In the data rows, 128 means zero.
Here is a table of points, one per row:
[ 96 139 103 106 157 141 117 150 157 173 137  94 167 136  84  78 135 163
 140 142 142 117 142 140 122 115 128  85 119 131  79 192 153 147 142 138
 107 170 113 129 118  63  91  94 174 137 141 174 119 157  80 145  93 148
 223 148]
[121 182  93 102 127 149 201 136 153 112  94 152  85 126  87 117 104 104
 109 117 170 139 187 103 177 175  60 120 128 105 175 104 227 105 105  87
 172 132 108 135 127  86 102 139  95 114 113  88 169 139  96 134 145 110
 118 148]
[173 131 138 131 138 189 107 169 116 172 136 160 162  92 176 128 107  84
 148 143 147 124 146 132  93 159 179 129  79 128 115  75 133 159 105  76
 136 226 165 119 157 174 124 114 138 129 175  90  70 166  72  68 103 167
 142 133]
[ 99  99 131  85  76 179 120  82 127 103 145 141 145 130 119 143 134 128
 143 207 147  92 127 102 185 118 138 140 120 151 155 157 114 150 101 125
  89 147  71  88  92 170 110 159 143  83 149 149 145  97 187 149 100 143
 114 127]
[ 96 116 120 146  92 178  81 156  79 191 162  75 142  97 184 134 136 129
 109 155 127 141  86 160 137 148 104  69 150 125 133 125 154  80 137 168
 150  71 129  57 171 181 116 106 148 118  77 104 134  67 103 141 158  98
 139 137]
[170 119  88 136 163 147 115  84 114  90 194 143 179  90 127  88 110 167
  82  56 165 157 150 157 119  96 101 193 156 165  95  68 106 163 117 142
 112 169 127  95 126 146 112 100 131  91 131 126 123 146  94 168 188 104
 124 188]
[ 88 122 161 115 158 203 121  76 115 129  82 103 121 117 124  84 132 145
 143 142 136  99 132 180 135 107 148  31 184 152 142 154  95 141 142 136
 138  98 101 145 151 166 146 162  42 160 133 130  87 165  97 126 161  86
 114 126]
[157 187 122 104  83  67 147 110 130 132 110  69 147 121 132 124  91 108
 161 116 181 146 104 135 143  52 112 138  84 114 160 152 115  78 119  98
 140 160  99 144 167 114 147  93 153 169 133 154 112  99 151  88 132  70
  82 144]
[170 170 109 163 155 165 179 177  97 161 151 109 100 192 151 136 127 150
 116 178 172  95 116  90 132 108 150 172 169 158 128 151 139  98 130 155
 124 148 110 168 144 129 155 192 148 129 127  99 186  83  98  78 109 100
 149 172]
[ 74  94 192 127 166 135 173 161 127 142 106 146 183 161 142 129 128 183
  40  88 129  48 143 145 173 116 139 105  67 131 185 117  75 129 106 163
 124 114 126 111 109 146  90 117 135 137 106 131 168 116 120 109 134 169
 116 112]
[ 96 152 113 126 123  86 129 144  37 127 140 120 124 131  53 122 113 205
 156 177  98 124  88 137 179 163 133 147  93 129 133 117 118 136 150  84
 150 123 180 148 175  89 155 157 106 110 109 128 157 122 136  94 213 141
  93 129]
[133 139 200 152 122 111 126 134 120 147 136 161 135 154 107 159  89 127
 117 117 146 161 167 208  80 171 178 160  96 149 121  95 169  84 136 182
 109 165 103  86 143  90 154 125 146 109 175 148  90 161 137 172 142 107
 121 141]
[225  69 116 131 145 153 136 126 116 136 203 133  83  90  72 143 142 133
 154 121 160 135 185 124  57 119 175  52  89 126 153 120 122  73 101 155
 163 141  99 167 116 119 107  78 124 105 139 150 121 124 150 134 162 194
 114 162]
[173 146 137 113  83 145  90 149 129  55 126 106 133 122 148 110 218 144
 122  75 157 121 165 152 125 162 143  94 166 133  37 113 128 139 170 107
 162 173 152 148 131 159  93 130 200 129 145 131 151 145 145 140 110 139
  42 106]
[119 189 107 109 135 160 132 172  73  62 108  82  41 192 114 121  48 114
 107 124  87 142 123 121  64  86 121 129 103 181 132 111 105 103 131  79
 103  98 149  90 132  94 109 117 144  82 125 129  99 127 154 121 136 132
 136  84]
[157  97 161 119  99  76 119 124 129 183 146 140 137 184 133 126  86  86
 137 137 143  76 128  48 153 114  75 103 197 121 142  87 134 166 158  91
 139 132 146 114  93  61 164 132 170 137 127 171  79 148 139 131 167 151
  76 111]
[161 136 140  80 158  78 122 125 116 131 104 139 168 107 130 152  87  77
 132 152  95 101 104 146 138  83 187 187 182 115 128 148 127  85 142  62
 131  63 131 141 113 141 131 129 134  95  55 121 130 167 107 158 124 185
 115 172]
[137 124 132 145 141 115 110 157 138  70 131 147 174 111 112 117 156 110
 131 101 138 179  57 137 158  91 102 125 168 142 183 122 148 146 115 128
 166  95 134 131 136 185 169 159 114  60 219 162 135 127  97 169 124 155
 174  64]
[127 154 119  92 120 147 101 131 147 175 138 146  94 176 169 125 211 137
 123  95 100 127  52 121 138 134 129 109 105 132 164 174 109 155 127 169
  80  59 135 144 113 105 120 110 109 112 160  78 118 192 123 119 147 118
 113 193]
[146 126  32 130 154 126 131 123 133 134 163 135 153 198 122 142 167 137
 120 160 144 210 175 111  80 148 187  82  82  63 113  73 120 167 143 142
 133 147 129 136  77 156 125 158 136 124  75 182 117 181  89 111 109  83
 124  54]
[ 88 128 131 129 133  92  97  89 167 124 143  62 146 120  80 175 184 107
 121 129 103  76  87 128 139 125 178 156 149 151 115 158 160 104  78 129
 160 165 197  90  52 131 133 130 104 132 147  86 116 123 133  99 144  89
 151 104]
[ 68 148 117 109  96 124 155 117 139 190  86 167  75  68  98 161 145 181
 140 134 119 142 123 112 117 106 166 162 211 116 156  45  90 102 138  93
  75 104 123 149 120  99 118 102 156 164 162 144 126 101  93 136 109 117
 120  87]
[150 133 148 155 120 141 229 127 146 122 158 165 121  80 113 136 113  68
 176 174  70 136  77 138 137 127  79 119 133 168  93 120 117 128 140 162
  83 114  98 136 112 103 153 124 115 113  96 136 159 178 159  73 111 120
  75  68]
[101  97 100 123 147 108 119 112 158  64 158 203 134 172 124 200 139 132
 114 116 108 146  97 112 151 156 130  91 138 194 153 154  89 136 180 110
 136 127  98  72 159 174 168 102 149 197 120 110 146 120 111 126  90 104
 154 185]
[151 175 145 224 119 142 108  98 166  89 134 135 144 112 152 104 128 159
 140 122  92 105  72 119 153 110 163 122  98 114 150  73 191 158 143 125
 110 132 123 131 110 161  89 149 110 174  87 158  91  83 168 135 156 154
 162 161]
[151 138 134 124 129 157 129 115 138 116  56 109 171 167 129 171 174 142
  93 141 154 184 198  95 126 155 145  93 130 124  65 114 161 143  61 133
  67 124 150 137 135 117 181  47  65 150 123 143 145 141 165 110 127 156
 153 145]
[123 103 135 133 114  96  92 156  98  65 121  73 140 113 123 102  47 149
 139 148 105 123  85  77 143 192 105 138 162 104 160 121 119 122 137 119
  99 131  76 178 106  45 129 111 134 103 124  61  97 132 131 139  50 102
  74  99]
[ 92 140 149 185  97 130 109 185 216 129 168 113 111 149 124 135 140 122
 121 130 123 126 173 173 179 163 124 162 133 141 112 167 108 141  97  74
 119  89 125 193 143 150 151 112 160 103 107 172  70 104 108 127 127 119
 111 109]
[121 119 170 149 108 109 149 109 144 100 186  99 109 117 158 122 160 120
 112 121 129 140 148 114 107 145 137 101 130  14  83  99  60 136 106 145
 160 147 100  68 150 106 109 135 103  91 158 156 141 175 110 102 109 162
 189 163]
[163 124 186 122 101 164 150 112 120 109  81 154 135 139  81 156 170  98
  97 135 132 118  58 141  83 156  92 142 163  57 143 193 117 183 108 175
 102 127 139 141 122 139 126 159 164 179  86 120 100  89 134 177 175 126
 164 122]
[151  79 122  93 115 114  94 169 130 131 143  84  96 110 131 166  68 115
 110 123 151 149 164  96 156 134 123 163 118 122 138  75 133  84 194 129
  75  92 126 188 131 119  74 192  99 168 153 133 156 139 180  90 155 104
 179 135]
[137  84 135 116  91 131 128 138 150 120 124 117 128 167 117 102 138 107
 131 150  84 113 112 139 115 103 150 156 147 139 117 154 176 176 102 188
 177  93 189 107 158 123  88  97  39 172 141 166 152 104  89 122  50 132
  77 166]
[ 98 144 131  96 143 152 117 109 188 151  85  87 128  80 136 167 103 131
 124  65  98 154  96  75 124 156 150 133 121 154  96 164 120 215 150 175
 187  82 100 119 103 136 183 162 168 152 164 126 123  54 127 123 127 166
  99 138]
[139  98 183  92 150 138  63  84 189 163 124 158 111 106 151 111 160 161
  77 146 143 165 103  96  53 132 107 171  54 148 121 139 152  88 147  98
 134 200 129 145 179 123  96 125 124  74  98 148 147 133 102 123 146  97
 125 111]
[111  88  85 181 125 151 151 157 154 157  63 162 127 131 146 105 114 107
 166  75 168  67  87 110 130 144 184 140 145 123 127 154 104 118 168 138
 169 124 152  95 176 150 122 101 107  94  94 143 149 142 204 194 140  79
 162 117]
[170 124 139 158 128 107 114 133 152 152 139 132 107 113 180  75 135 103
 129 105  96 179 158 147 180 123 186 110 153 158 153 187 109 160 114 115
 117 152 128  84 119  90 105 117 116 187 137  79 196 116 107 176 187 151
 159  56]
[ 62 149  96  98  78 103 154 142 147 107 159 163 143  75 175  72 103 152
  94 163 158 106 142 156  47  90 131 117 129 107 139 178 158 137 156 131
  96 100 185 119 129 174 176 158 123 124 154  80 167 117 176 129 160 169
 135 145]
[140  40 106 165 105 116 121 172 119 122  49 150 152 137 137 110 185 127
 136 114  81 142 179 184  76  94  98 129 132 123 123 126 134 138 109 115
 143 181  79 118  73 123 118 141 137  96 157 129 109 134 138  86 153  94
 127 162]
[ 77 110 153 184  96 116 153  95  95 130 119 101 121 166 112 169 100 130
 237 110 151 129 165  87 112  79  58 158  72 138 136 121 141 105 171 115
 131 103 155 143 134 135 112 144 118 133  90  41 146 145  88 163 103 175
 128 114]
[180 131  96 154 146 100 114  77  74 100  83  79 104  74 143 139 122 141
 127 165 116  50 181 130 142 150  90 176  79 145 168 132 130 136 124 134
 119  75 126 122 139 119 201 125 163 147 120 151 151 161 108 131 105  95
 158  86]
[132 161 135 149 217  76  75 102 133 119 132 186 173 105 132 123 118 103
 172 111 127 160 192 127  67 179  86  93 151 125 148 115  88 112  58 144
 127 151 164 120 165 154  53 165 174 113 126 143 133 123 153  92 103 139
 138 160]
[ 65  89  64 127 166 160 121 106 149 131 124 120 105 126 120 114 167  57
  86 125 103 141 125 168 188  82 124 130 109  98 100 120 107 116  87 186
 121 162 143 127 192  76 171 170 120 150 129 119  98  90 144 170  95 163
  95 141]
[113 167 130  67 149 122 108  99  80 118 128 193 113 141 189 143  75 122
 155  84 129 115 135 160 166 105  97 132 127 102 114 151 150 122 175 181
 147 162 145 175  55 141 145  77  98  99 116 150 116  75 118  97 125 134
 138  82]
[140 182 115  92  99  53 170 167  82 156 142 148  87 127 112  98 136 125
 124 134  71  87 139  53 145 135  89 125  90 137  60 115 117  50 105 122
 122 102  81 158 109 166 122 134  87 154 114  98  82 120 122 165  93  85
 126 129]
[118 115 139 123 193 106 184 105  72 170 143 101 104 135 117 124 114 166
 149 137 167 173  88 176 134 155  82 169 149 104 115 128 138 149 135  34
 158  92 122 144  98 128 116 106 138 161 145 123 134 133 218 118  62 126
 132 122]
Along one direction, these points spread out more than along any other. Where along it does each point below lie, from 0 to 99? The average is 50, and the first point in the table lies past the average. One standard deviation of the points above along it is 16.
[ 68 148 117 109  96 124 155 117 139 190  86 167  75  68  98 161 145 181
 140 134 119 142 123 112 117 106 166 162 211 116 156  45  90 102 138  93
  75 104 123 149 120  99 118 102 156 164 162 144 126 101  93 136 109 117
 120  87] 34
[137  84 135 116  91 131 128 138 150 120 124 117 128 167 117 102 138 107
 131 150  84 113 112 139 115 103 150 156 147 139 117 154 176 176 102 188
 177  93 189 107 158 123  88  97  39 172 141 166 152 104  89 122  50 132
  77 166] 55
[161 136 140  80 158  78 122 125 116 131 104 139 168 107 130 152  87  77
 132 152  95 101 104 146 138  83 187 187 182 115 128 148 127  85 142  62
 131  63 131 141 113 141 131 129 134  95  55 121 130 167 107 158 124 185
 115 172] 33
[151 175 145 224 119 142 108  98 166  89 134 135 144 112 152 104 128 159
 140 122  92 105  72 119 153 110 163 122  98 114 150  73 191 158 143 125
 110 132 123 131 110 161  89 149 110 174  87 158  91  83 168 135 156 154
 162 161] 55
[121 182  93 102 127 149 201 136 153 112  94 152  85 126  87 117 104 104
 109 117 170 139 187 103 177 175  60 120 128 105 175 104 227 105 105  87
 172 132 108 135 127  86 102 139  95 114 113  88 169 139  96 134 145 110
 118 148] 35
[140 182 115  92  99  53 170 167  82 156 142 148  87 127 112  98 136 125
 124 134  71  87 139  53 145 135  89 125  90 137  60 115 117  50 105 122
 122 102  81 158 109 166 122 134  87 154 114  98  82 120 122 165  93  85
 126 129] 24
[140  40 106 165 105 116 121 172 119 122  49 150 152 137 137 110 185 127
 136 114  81 142 179 184  76  94  98 129 132 123 123 126 134 138 109 115
 143 181  79 118  73 123 118 141 137  96 157 129 109 134 138  86 153  94
 127 162] 69
[101  97 100 123 147 108 119 112 158  64 158 203 134 172 124 200 139 132
 114 116 108 146  97 112 151 156 130  91 138 194 153 154  89 136 180 110
 136 127  98  72 159 174 168 102 149 197 120 110 146 120 111 126  90 104
 154 185] 54
[139  98 183  92 150 138  63  84 189 163 124 158 111 106 151 111 160 161
  77 146 143 165 103  96  53 132 107 171  54 148 121 139 152  88 147  98
 134 200 129 145 179 123  96 125 124  74  98 148 147 133 102 123 146  97
 125 111] 67
[157  97 161 119  99  76 119 124 129 183 146 140 137 184 133 126  86  86
 137 137 143  76 128  48 153 114  75 103 197 121 142  87 134 166 158  91
 139 132 146 114  93  61 164 132 170 137 127 171  79 148 139 131 167 151
  76 111] 34
[ 96 116 120 146  92 178  81 156  79 191 162  75 142  97 184 134 136 129
 109 155 127 141  86 160 137 148 104  69 150 125 133 125 154  80 137 168
 150  71 129  57 171 181 116 106 148 118  77 104 134  67 103 141 158  98
 139 137] 52
[137 124 132 145 141 115 110 157 138  70 131 147 174 111 112 117 156 110
 131 101 138 179  57 137 158  91 102 125 168 142 183 122 148 146 115 128
 166  95 134 131 136 185 169 159 114  60 219 162 135 127  97 169 124 155
 174  64] 56
[ 88 122 161 115 158 203 121  76 115 129  82 103 121 117 124  84 132 145
 143 142 136  99 132 180 135 107 148  31 184 152 142 154  95 141 142 136
 138  98 101 145 151 166 146 162  42 160 133 130  87 165  97 126 161  86
 114 126] 54
